Each run below is a few steps of one of 7 hidden systems, one row a step.
run 1, q359:
[[-20  -8 -11 -21  22 -11  23 -13 -10   3  16  -5 -14 -12 -13  16 -14   8
   11   6  33 -17 -14 -29  13   6]
 [-18   5   3 -15 -10  22  -5  14 -28 -10  14 -13   5  21  14  26  22   1
  -12   2  -3 -21  27 -35  16  -6]
 [-21   6 -18 -12   1  -8 -23   0 -14  -6   9 -35  18  20  -9  -5 -39  37
    8   4 -25  -1  -1  -4  -6  13]
 [  2  14  26 -35  10  30  -6  -8  -8  31   7   2  27  37  -9 -16  12   3
    3 -10  -7  24   5   9 -26  -3]
 [ 10   1  -3 -24 -28  17   8 -10   9  23 -24  -9  -5 -35 -10 -16 -24   8
   17  21 -14  27  30  15 -16 -22]
 [ -4 -19 -11 -12  15   2  56 -15  10  -4  -9  21  15  -9 -31  -4  18 -14
   27  21  16   9  -5 -21 -19 -18]
 [  0  -3 -20  31 -33  -3  12  19  -2 -31 -19   0  13   0  10   6  37 -21
    7  28 -22  -7  36 -36  -8 -11]
 [ -3   6 -24  48  10 -48 -11  10   0 -25   6  -9  20  28 -16 -32  -7   0
   16  10 -17  -6 -17  -7 -28  33]]
run 2, q682, 8 rows:
[[  1  -4  10   7  17  -1 -14 -11  -4  10  19  -3  -8  24  22  11  13   0
  -21  -9  14  -6  -7 -16   6  10]
 [  2  -4   6 -11   5  18 -20 -12 -10  13  16 -18 -18  -1   8  -8 -25  21
  -17  -4  -1  -2  12  11   9  -5]
 [ -5 -12  11 -27  23  29  13 -12  -3   3  11   6  15  16 -16  -2  -1  14
   -5 -11   0   7 -10  14   1 -14]
 [ -5  -8  -1 -16 -19  32   6   5   2  -9 -17   0  19  -3   7  19   9  10
   -7   2 -25  10  15   2   7 -25]
 [-15 -10 -23  -1  -5 -13   4  -8  16  -9 -18  -6  31  10   3  16  -5  18
   10  10 -20  17 -15 -17 -13   1]
 [ 10  -4   0  23  -7 -10 -14 -12  12  11  -5  -4  11  25  28  -3  26  -8
  -10  12  -9  17  12 -25 -25   6]
 [ 16 -12  -9  24   9 -13  -8 -21   4   7   8 -17 -16   0  -1 -40 -20   9
   -2  21  -3   6  17   0 -23  -1]
 [ 16 -16   9  21  28  16  18  -4  -6 -14  19  14  -3  14 -22 -38  15 -11
   -7   2   4  -8   6  16 -11 -14]]
run 3, q531 (8 x 26):
[[ 13  -2 -16  28 -23 -25  -6   1  25  -2 -26   0  -6 -28   9  -7 -13  -2
    7  12 -14  15  -1  11  -8   3]
 [ 14  -9   1  36  23 -25   8  -8  15  -2   5  22 -12   2   5  -8  15 -20
   -5  -5  21  -3 -25   1  -2  13]
 [ 12   6   2  26 -11 -11 -20   9  -6   0   8  -7 -42 -25  18  -3 -10  -9
  -15   0  11 -20  16   6  23   8]
 [-11  -6  -8   3  28 -12   3   1  -8 -17  19   1 -17  -9 -17   3 -30  15
   -3 -15  17 -23 -31  15  27  11]
 [-11  11  15 -16  -8  19 -15  19 -13  -4   6   4  -9  -2  19  40   7   2
  -20 -27   5 -18  -6   7  41   2]
 [-21   1  -8 -35  -4  -4 -10 -10  11  17  -9 -13   7 -12   8  32 -37  33
    3  -9  -3  14 -26   3  15   6]
 [ -7  -4  19 -33  14  13   4 -24   8  35   4  10   8  21  23  35  25  -2
  -12 -11  24  16 -15 -26   0   0]
 [ -2  -6  -4 -27 -10   8  -5 -30  -5  35   3 -29 -14  -8  18   5 -11  15
   -1  28   9  11  35 -39  -9  -9]]
run 4, q682, 8 rows:
[[  7   1  -6  17  -7 -17   1   3  19  -1 -17  11  10  -5   0  -4   2  -5
    8  -1  -9  13 -14  11 -11   6]
 [ 15  -2  -1  23  -5 -16   1  -5  16   8 -10  11 -12 -13  11  -5   9 -17
    0   5   7   8  -1   0  -6   4]
 [  9  -9  -4  20   8 -12   8  -7   5  -1   5   5 -26 -19   1  -8  -5  -8
   -3   6  17  -9  -2   1   6   1]
 [  2  -7   4  14  15   2   5   4  -7 -13  15   8 -21  -6  -1   2   4  -6
  -12  -8  17 -22  -5   4  21  -1]
 [ -7   2   3   0   3   7 -11  12  -9 -12   9   0 -11  -5   3  13 -13   9
  -13 -18   1 -18 -10  17  30   3]
 [ -8   8  11 -18   3   6 -12   4   2   8   0   4   5   5   7  23  -8  11
   -8 -25   1   4 -25  17  19   9]
 [ -2   4  11 -29  -9  12  -7  -9  11  29 -10   1   0  -7  18  26  -3   8
   -6 -10   4  20  -7   3   6  -2]
 [ -6 -14  -2 -28   3   8  13 -27  10  25  -4  -4   0  -7  10  20  -2  11
    2  11  13  16   1 -24  -4 -10]]
run 5, q359, 8 rows:
[[  4 -10 -13  -5 -10   3   9  -4  22  -6 -24   3   7 -30 -13  -6 -31  20
    9   0 -21  22 -12  35   0 -14]
 [  6 -16   5   0   9   6  30 -12  26   4 -17  33  18   4   6  18  36 -18
    0  -3   9  20 -20  -6  -7 -14]
 [  9 -11 -21  37 -26 -23  -7  -5  20  -5 -20  -6 -13 -20  32  13   8  -8
   -7  23  -7   4  15 -25  -1  -1]
 [  4 -12  -7  38  35 -31   0 -14  -1  -5  26   1 -11  24   2 -19   7  -9
   -6   4  21 -16 -17 -21 -12  22]
 [ 17   8  19  27  -3  18 -29  16 -23  -7  23  -6 -27   9  12 -22   9 -11
  -28  -9  -4 -23  31  16  14   0]
 [ -3  -1  -2  -3  20   6  -3   9  -8 -19  13  -1 -11 -14 -30 -19 -45  24
   -1 -21  -3 -13 -24  51  22   1]
 [ -3   1  24 -28  -1  41  10  14   4  -4 -10  29  17   2   2  31  21  -3
  -14 -34  -5   9 -18  30  26 -19]
 [-11 -10 -20 -11 -26 -12  -6  -8  33   4 -36  -4   8 -30  26  45 -22  24
   -1   0 -14  24 -21   0  16  -4]]
run 6, q574, 8 rows:
[[  3   4  17 -17   2  21   4 -10 -10  24   9   0   9  24   4  -7  29 -12
   -1   9   6   8  24 -23 -21  -7]
 [  1  -3  -7 -10 -11  22  12   2 -11  -7  -5 -10   8  -6 -24 -26  -8   5
   12  21 -20   4  33   3 -16 -22]
 [ -9   2   5 -11  10  19  22  12  -8 -16   1  15  37  27 -27  -4  26  -7
   12  -6 -11   2  -6   0 -12  -8]
 [  8  17  -2  23 -29   0  -8  30   2 -19 -21   7  22   4  -5 -12  15 -14
    9   0 -35   6  12  18 -11   1]
 [  7  10  -4  22  13 -28   8   4  15  -3  -9  18  18   8 -24 -26  -2 -11
   21  -6  -4  13 -32  23 -25  20]
 [ 28   5  14  39  -2 -12   5   8  12   4  -5  28 -19 -11   8 -16  30 -41
   -4  -3  16  -1   2  11  -5   6]
 [  8 -13 -16  30  11 -20  23   2   5 -21   2  10 -30 -38 -22 -18 -19  -8
    9   9  18 -19  -9  14  13  -3]
 [ -8  -5   2  17  18  -6  10  16 -11 -27  18  16 -19  -2   4  26  17 -14
  -14 -18  26 -37 -21  -8  37   7]]
run 7, q554:
[[  0   1  19 -13   7  12  13  -1  -3  12   6  18  -6   6  12  25  33 -21
   -8 -10  26  -7  -4 -17  13  -3]
 [ -9  -2 -19  -9 -23  -4  -5  -3  -3   1  -9 -25 -12 -26   4   7 -29  18
    7  19  -8  -1  21 -12   7  -5]
 [-17   1  -2   0  27 -10   7  -1 -12  -8  20   1  17  36  -9   8  14   0
    4  -6  12 -14 -21 -26  -4  16]
 [  8  13   9   2 -26  16 -31   7  -9  13  -2 -18  -2   9  22  -5   4   2
  -14   5 -22   7  35  -1  -7  -3]
 [ -4  -5  -1 -17  27   5  16 -13   0   6   7   1  19  14 -34 -27 -17  14
   17   0  -1  13 -16  15 -22  -1]
 [  9   0  20 -11 -14  33  12   8   0   5 -10  21   6   2  12  17  41 -22
  -10  -5   0   5  18  -3   5 -22]
 [ -8  -9 -28  -4 -16 -11  18  -1  10 -14 -23  -8   9 -30 -18  -2 -28  15
   25  22 -16   9   2   0  -5  -8]
 [ -4   4   0  24   9 -19  12  12   1 -14   2  20  16  23   4  14  41 -27
    3  -4  10 -11 -16 -26  -4  15]]
run 8, q531, 8 rows:
[[ 10 -14  10   5  19   7   4 -18  11  11   7  12   0  15  11  -1  16  -4
  -14  -4  10  11  -9  -2  -6  -5]
 [  9 -11  -3   7  -8  11  -4 -11  -1   5   2 -11 -21 -15  12  -7  -6   5
  -11  15  -1  -1  27  -4   3 -14]
 [ -7 -22 -12  10  23   4  16  -8  -3 -22  12   0   3   7 -12  -4  -3  11
   -5   5   1 -11  -7  -6   4 -10]
 [ -2  -1   0  13 -11  15 -14  14  -8 -19   1  -5   6  11  15  10  13   4
  -20  -5 -20  -8  13   0  13  -7]
 [ -2  -6  -8   5   4  -4 -13  -6  11  -5  -5  -8  16   8  -1  -6 -22  24
   -2  -6 -22  14 -17  20  -5   3]
 [ 15  -5  20   3   8  18  -2  -9  13  14  -2  17   2  11  15   1  20  -7
  -17 -13   1  16  -7  16  -3  -8]
 [ 12 -16  -6   1  -9   6   6 -17  14   9 -11  -4 -19 -29   7  -5 -15   6
   -3  14   0  12  13   6   0 -16]
 [ -1 -27 -10  17  21   1  25 -11   5 -18   6  11  -3   1  -1   6  16  -3
   -6   8  13 -11  -8 -18   5 -11]]
run 9, q233, 8 rows:
[[  4   7  11  -8  -2   0   6  -1  -5  19   5   8 -25 -16   5   7  10 -19
    2   0  28  -8   7 -10   8   4]
 [-15   1 -11 -10   1  -8   9   1 -13  -4   9 -10 -17 -17  -8  11 -13   3
    9   8  17 -20   5 -20  16   4]
 [-21  11   0 -14   5   3  -8  12 -25  -8  18 -12   6  19  -2  17   0   8
   -2  -9   3 -22  -1 -17  15  11]
 [-11  18   3 -22  -9   8 -25   6 -15  11   6 -22   8  12  -2   1 -24  20
    0  -7 -16   3   6   8   1  10]
 [ -2   7  15 -35  10  18   0 -13   0  28   2  -1  16  16  -9  -5  -6  11
    7  -8   0  22  -7  10 -16  -1]
 [  5   1  10 -30 -15  25  17  -9   3  25 -14   5   4 -11  -1   2  14  -9
    9  12   2  20  24  -8 -14 -19]
 [ -8 -13 -19  -7  -5  -2  31 -10   4  -6 -11   1  14  -7 -12   5  12  -5
   21  28   1   5  12 -35 -15 -12]
 [ -8   4 -14  22  -9  -7   2  14 -12 -24   0  -6  21  27   0  -1  28 -12
    7  17 -15 -11  19 -35 -14   5]]
run 10, q574 (8 x 26):
[[ -2 -14  -8  -3 -11  17   9  -1   8 -11 -14   1   8 -10   2  10   0   9
   -3   6 -17   7   8   4   6 -21]
 [-11  -9 -13   4   3  -6   6  -2  10 -12  -8   1  26  15   1  13   6   9
    2   1 -14   7 -15 -12  -6   0]
 [  7   1  -3  25  -7 -10 -19  -1   6   0  -4  -6   9  19  17  -5  12  -2
   -9   4 -14   8   6  -8 -15   8]
 [ 13  -8   1  17  17  -5  -4 -15   5   6  10  -3  -5  10  -5 -31  -9   4
   -3   5   0   7  -1  10 -18   2]
 [ 15 -15  14   7  15  23  11  -7   0  -2  10  14 -11   1  -2 -12  16  -8
  -15  -2   8  -2   7  13   3 -19]
 [ -1 -16  -9   5  -2  17  14   7   3 -28  -8   6   1 -17 -10   4  -7   9
   -6   0 -12  -7  -1  17  18 -21]
 [-12  -4  -8   9   2  -6  -1  10   7 -21  -7   8  22  11   6  26   6   7
   -5 -15 -11  -3 -27   0  15   6]
 [  5   7  -5  26 -13 -24 -30   3  14   4  -8  -7   0   5  26   5  -5   4
  -10  -5 -13  10 -10   3  -3  19]]
run 11, q554 (8 x 26):
[[ -1 -21  -8  15  -2  11   6   2  19 -26 -16  12  25  10  14  20  17   9
  -16  -6 -24   9 -13   7   8 -17]
 [  9 -15 -17  29  -8 -20  -6  -9  34  -8 -24   4  15  -1  17   3   0   7
   -4   5 -21  24 -18   7 -12   1]
 [ 21 -17  -1  39  15 -21   2 -20  27   7  -3  15  -9   3  17 -13  15 -14
  -10   6   9  14 -15   0 -18   4]
 [ 25 -25  -1  35  10   2   3 -18   9  -2   8   3 -36 -20  12 -22   0  -7
  -20  13  11  -4  16   8   3 -15]
 [  2 -29  -9  25  26  10  11  -4  -5 -33  20   2 -22 -10  -7  -9 -11  12
  -21  -1   7 -26  -5  12  26 -16]
 [ -6 -12  -5  20   2  12 -18  15  -2 -36   5  -2  -1   4  17  22  -7  19
  -31 -20 -18 -17 -12  20  37  -5]
 [ -4  -3  -5   9   4 -12 -31  -3  19  -3  -6  -4  13   9  18  14 -25  28
  -16 -25 -19  16 -38  29  10  15]
 [ 15  -5  17   0  14  -7 -17 -29  30  38  -5  11  -4   8  33  13   3   2
  -19 -19  13  31 -32  13  -5   9]]
run 12, q965 (8 x 26):
[[-13  -4  -9  -5   2  -1  15   8   1 -16  -6   8   8  -6  -7  21   1   3
    5  -6   1  -7 -16  -3  15  -2]
 [ -2   6  -1  10 -13 -10 -14   6   8   1 -10   3   5   4  22  24  11  -3
   -8  -7  -5   2  -8  -9   9  10]
 [ -1   3  -2   3   9 -19 -17 -13   6  18   7  -9  -6   8   9   1 -16  11
   -2  -4   7   7 -16  -4  -5  19]
 [ 10  -1  19  -5  17  11  -2 -14  -6  22  19   3 -18   9   4 -10   8  -8
  -11  -4  22  -1   5  -1  -3   0]
 [ -2 -11   0 -16   1  24   9  -6 -11   0   8  -8 -19 -18  -6  -1 -12  10
   -6   8   6  -9  20   1  14 -19]
 [-18  -9  -8 -13   2  19  17   8 -12 -23   2   0  18   9  -8  20  12   8
    0   1  -7 -12   3 -17  12 -15]
 [ -7   3  -7   3 -20   3 -19  10   3  -9 -14  -9  25  16  19  19   6  13
   -8  -3 -30  10   3  -6   0   1]
 [  1   2  -1   1  10 -13 -14 -14  14  15  -3  -5  22  25   4 -10  -8  13
    3  -5 -12  26 -21   6 -25  14]]
run 13, q233:
[[ 16  -1 -11  42   5 -34  10  -3  26  -7 -18  19  16   4  -8 -25  13 -20
   15   8  -7  18 -20   9 -32  12]
 [ 28   9  10  50  -3 -20   2  15   8  -5  -3  26 -18  -8   2 -25  28 -43
   -1  -1  10  -7   3  13  -8  11]
 [ 11   2 -10  41   5 -30  10  16   3 -21   2  15 -33 -36 -18 -19 -16 -19
    8  -2  17 -23 -14  25  15  12]
 [ -4  12   7  19  11 -12  -1  29  -8 -24  11  22 -20 -11  -5  19   2 -16
   -7 -32  20 -33 -33  22  39  20]
 [ -8  23   2  -4 -14 -18 -30  22  -1   3  -2  -3 -26 -29  14  32 -34   9
   -6 -30   8 -14 -27  26  42  26]
 [-14  14  17 -33  18 -14 -19 -12   6  40  11   2 -15  -4  17  37 -24  14
   -7 -31  33   3 -45   5  24  28]
 [ -5  12  23 -46  -6  11 -19 -21  -6  59  12 -12 -37 -17  33  34 -10   3
  -14  -6  37   3  10 -22  19   6]
 [-22 -15  -5 -53  18  10  13 -37 -17  34  24 -27 -24 -10   2  21 -22  24
    3  20  38  -8  13 -50   8  -8]]
run 14, q965 (8 x 26):
[[ -4  -5 -14  16  -7 -13  10   2  -6 -12   2  -4  -9  -7   5   6  13 -12
    5  19   8 -15  15 -32   1   1]
 [ -8   8 -10  21  -4 -13 -19  14 -18 -16  13 -18  -2  13   2  -7  -6   2
   -3   5 -10 -20  12 -13   2  15]
 [ -2  20  12   0   7   5 -23  16 -19  -1  17  -7   8  24 -12 -18  -9   5
   -2 -17 -10  -8  -2  21  -2  15]
 [  5  15  22 -25  -2  22  -2   8  -2  16  -3  10   3  -6 -15  -8 -10   1
    4 -19  -3  11  -5  39   3  -3]
 [ -3   0   5 -31  -6  11  28  -2  14  14 -20  19   6 -26 -10  18   2  -5
   16  -3   9  15 -11   8   5 -13]
 [ -6  -6 -13  -2 -19 -13  18  -6  15   5 -22   7   1 -18  16  32  18 -13
   10  16  10   8   2 -36   0  -2]
 [ -6   0 -19  23  -6 -34 -12  -8   0   2   4 -18  -4  10  20   5   3  -1
    3  21   4  -5   8 -44 -11  20]
 [  5   9   5  19  14 -10 -26  -2 -23   6  30 -20 -11  30   1 -32  -4  -1
   -9   4   3 -15  16 -11 -15  19]]

Name the system that made each run.
run 15, 2 rows:
[[ -7 -11 -22  18 -19 -11 -16  -3  -5 -12   2 -27 -20 -13  24  13 -13  13
  -12  21  -8 -15  26 -29  15  -1]
 [-15   0  -3   9  28  -6 -13   1 -22 -16  31 -15  16  49  -8  -8   1  14
   -9  -7  -3 -20 -11 -18  -6  18]]

q965
run 16, 2 rows:
[[  5 -16   3  -9   3  27  12  -5  18  -8 -18  14  28   2 -10  -4  -1  15
   -3  -8 -26  26 -13  35  -6 -24]
 [ 11 -23  -7  12  -4  -1  22 -12  38  -5 -31  24  19 -12   6   8  15  -4
    1   4 -12  29 -19  11 -11 -19]]

q965
run 17, 2 rows:
[[ 14 -20 -12  28 -10  -3  -9 -14  11  -2  -3 -11 -29 -21  27  -3  -6   4
  -20  18  -3  -1  23  -9   5 -12]
 [ -2 -30 -13  29  34  -8   6 -14  -1 -25  22  -2  -8  11  -2  -8  -6  13
  -17   1   7 -19 -16  -5  10  -2]]

q531
run 18 (2 x 26):
[[ -6 -19   6   2  23  28  32   3 -13 -25  16  19  10  22  -9   9  40 -12
  -11  -2  10 -21   1 -17  12 -21]
 [-16   2 -22  12 -27   3 -22  26 -11 -36  -6 -24   5  -6   8  16 -22  26
   -9   1 -35 -17  15   2  25  -3]]

q682
run 19 (2 x 26):
[[-25   6  -5 -23  -5   9   8  18 -15 -17   0  -1  11   0  -5  36   3   7
    3 -11   1 -17  -9 -13  27   1]
 [-18  18  -7 -16 -19  -9 -26   9  -4   7  -8 -19  18  12  14  25 -15  20
    4  -7 -19   7  -6 -10   4  17]]

q233
run 20 (2 x 26):
[[ -8   3 -10   2 -14  -2   7  16  -3 -17 -11   3   1 -17  -5  14  -2  -2
    5  -1  -6 -10   0   1  16  -2]
 [-11  13  -6   3  -1 -21  -8  10   0  -4  -1  -1   9   7   0  14  -3   0
    7  -8   0  -5 -19  -8   5  21]]

q574
run 21:
[[  0  -1  -7   1 -16  -2  17   6  -2  -3  -9   5 -19 -31   1  12   7 -16
    7  14  13 -12  17 -17  11  -8]
 [-17  -1 -22  13   3 -26   6   8  -6 -21   4  -6   4   1  -6  12  -3   1
   11   7   5 -18 -11 -26   7  15]]

q531
run 22, 2 rows:
[[ -7   9  11 -20   6  10 -17   1  -7  12   9  -6  -1   6   2   9 -18  16
   -8 -20   1   0 -13  17  15   8]
 [ -2   3  13 -33  -3  18  -4 -11   4  29  -2  -1  -3  -7   7  14 -11  11
   -3  -9   6  15  -4   7   6  -6]]

q233
run 23, 2 rows:
[[ 11  28  28 -24 -13  29  -9  13 -23  26   9   0 -15  -4  -9 -18   6 -18
    2  -7   6  -2  33  18  -1  -3]
 [-14  -1 -12 -37   3   8  37  -3  -2   1  -9   3   6 -30 -41  -3 -26   9
   33  11   7   3  -6   7  -1 -12]]

q233
run 24 (2 x 26):
[[  2  -2   0   3  -1  -4 -11  -1   9   2  -2   1 -16 -16  12  13 -17  10
  -12 -11   4  -1 -14  17  21   4]
 [ -4  -7   0  -7   5  -6  -2 -13  12  13  -1   1 -10 -10  18  24  -9   9
   -9  -8  14   4 -18  -4  16   3]]

q574
run 25 (2 x 26):
[[  5  -2  15 -11  20  30 -10  -3 -11  -1  17  -3  11  22 -20 -31 -15  19
   -9 -14 -16   6   2  37  -7 -11]
 [  9 -10  15 -22  -1  41  22   0  10  -2 -16  22  15 -10 -17  -3   7   3
   -1 -10 -14  19  -1  37   2 -31]]

q965
run 26 (2 x 26):
[[-20  18  -2 -29 -19  13 -26  11 -17   5  -1 -24  20  18   8  21 -12  23
   -1  -6 -24   2  11  -9   6   6]
 [-12  15   6 -31   6   0  -5  -8   1  24  -2  -5  38  35  -8   2   0  10
   16  -6  -9  25 -15  -7 -27  14]]

q554
run 27:
[[ -1  13  -2  12 -25  -9 -13  22   6 -10 -18   6   4 -12  14  23   5  -7
   -2 -11 -13  -1  -7   9  16   8]
 [ -4  11   0   3   9 -30  -9  -4  12  14  -1   6   1   4   9  14  -6  -2
    5 -14  14   5 -34  -1   1  28]]

q359
run 28, 2 rows:
[[ -4   8 -15  11 -32  -1  -9  26   6 -25 -27  -4  20 -12  -2   6 -12  10
    6   0 -39   5   4  19   6  -4]
 [  2  10  -6  16   2 -34  -2  -1  26   7 -19  15  26  13   4   4  10 -10
   13  -7  -5  23 -36   3 -22  23]]

q682
run 29 (2 x 26):
[[  0  -3  -1  11  21   5  10   3 -15 -16  17   2   8  19 -26 -28   5  -3
    4   4  -2 -12   4   3 -12  -2]
 [  3  12   4   8 -16  18  -6  26 -13 -18  -4   1   6   0 -10 -12   5  -6
   -1  -4 -23  -9  21  21   5  -9]]

q531
run 30:
[[ 13   1  -8  25 -10 -34 -11 -15  17  23  -7  -6 -21 -13  21  -7  -4  -9
    3  17  11  11   3 -16 -15  16]
 [ 10 -11   4  19  29  -9   6 -19  -9   9  29  -3 -31   4  -3 -26   1 -10
   -7  10  30 -16   7 -13  -7   5]]

q554
run 31, 2 rows:
[[  4 -20  -3   1  12   8  13 -21  11   6  -1   1  10  12   2  -5   9   6
   -3  12  -1  15   2 -13 -17 -13]
 [ 11 -16  -7  18  -3   8   4 -10   5  -4  -2  -5  -1   3   8 -15   9   0
   -8  19 -11   6  23 -10 -14 -15]]

q359
run 32, 2 rows:
[[-14  11  -1  -7   9  -1  -1   5 -18  -2  13  -9  24  36 -13  -6  11  -1
   11   4  -5  -5   4 -24 -19  12]
 [  4  20   6  -3 -15  10 -15  13 -15   6   0 -11   9  12 -13 -28  -5  -2
   10   6 -21   5  26  12 -20   2]]

q233
run 33:
[[ -5   5  -9  -5   1 -13  28   7  -9  -4   3   6 -27 -41 -31  -8 -19 -12
   24  11  27 -22   2   1  13   1]
 [-19  15   5 -11  -2  -2  14  25 -23 -13  11   9  -9  -5  -6  31  18 -19
    8 -10  24 -36  -5 -23  30  11]]

q574
run 34, 2 rows:
[[ -9  12  -3  -3   0  -3  -7  14 -17  -8   9 -10  -8  -7 -13  -5 -21   7
    5  -6   0 -17   0  10  14   9]
 [ -9  14  11 -21   5   9  -5   9  -9   5   6   2   8   7 -10   7  -8   6
    2 -20   0  -3 -15  16  11   7]]

q233
run 35, 2 rows:
[[-15   9   8 -29  12  -3 -16 -16 -20  31  27 -22 -20  12  16  19 -10  12
   -8  -2  28 -12   2 -33   9  18]
 [-13   4   9 -41   9  24 -12 -15 -31  25  29 -31 -16   9   0  -1 -20  21
   -5   5  14 -11  27 -20   5  -3]]

q233
run 36, 2 rows:
[[  2  -7  -5 -19 -11   3   7 -22  14  24 -14  -8   0 -13   7   4  -9  10
    8  17  -1  24  10 -12 -14 -10]
 [ -5 -15  -6 -12   4   8  20 -18   2   7   1  -1  12  12   3   6  21  -1
    5  21   6   8  13 -39 -16 -13]]

q574
run 37 (2 x 26):
[[ -7   9   2   3  -6   3 -34   5 -20   2  18 -25 -12  17  22   9  -6  12
  -21  -5  -6 -16  16 -14  13  12]
 [-11   8  12 -28  20  18 -17  -5 -19  12  24 -16   8  28  -9  -7 -19  24
   -6 -16  -3  -2  -7  10   1   7]]

q965
run 38 (2 x 26):
[[  2   6   1  24   6 -15  14  17  -7 -16   6  18  -9  -3  -8   0  24 -29
    5  -3  18 -23  -5  -8   8  10]
 [ -5  19  -4  25 -13 -17 -19  31 -13 -22   3  -3  -8  -4   3   8  -3  -8
   -4 -11  -6 -25  -2   7  21  19]]

q359
run 39 (2 x 26):
[[-10 -10 -12   1  23 -11   8 -12   4  -7   7  -4  19  18 -15  -6 -11  15
    8   0  -3   4 -23  -4 -12   7]
 [ 11  12  19   5 -13  19 -15  11  -7   8   0   5   1  15  14  -3  24 -15
  -13  -6  -9   3  20   5  -3  -4]]

q233
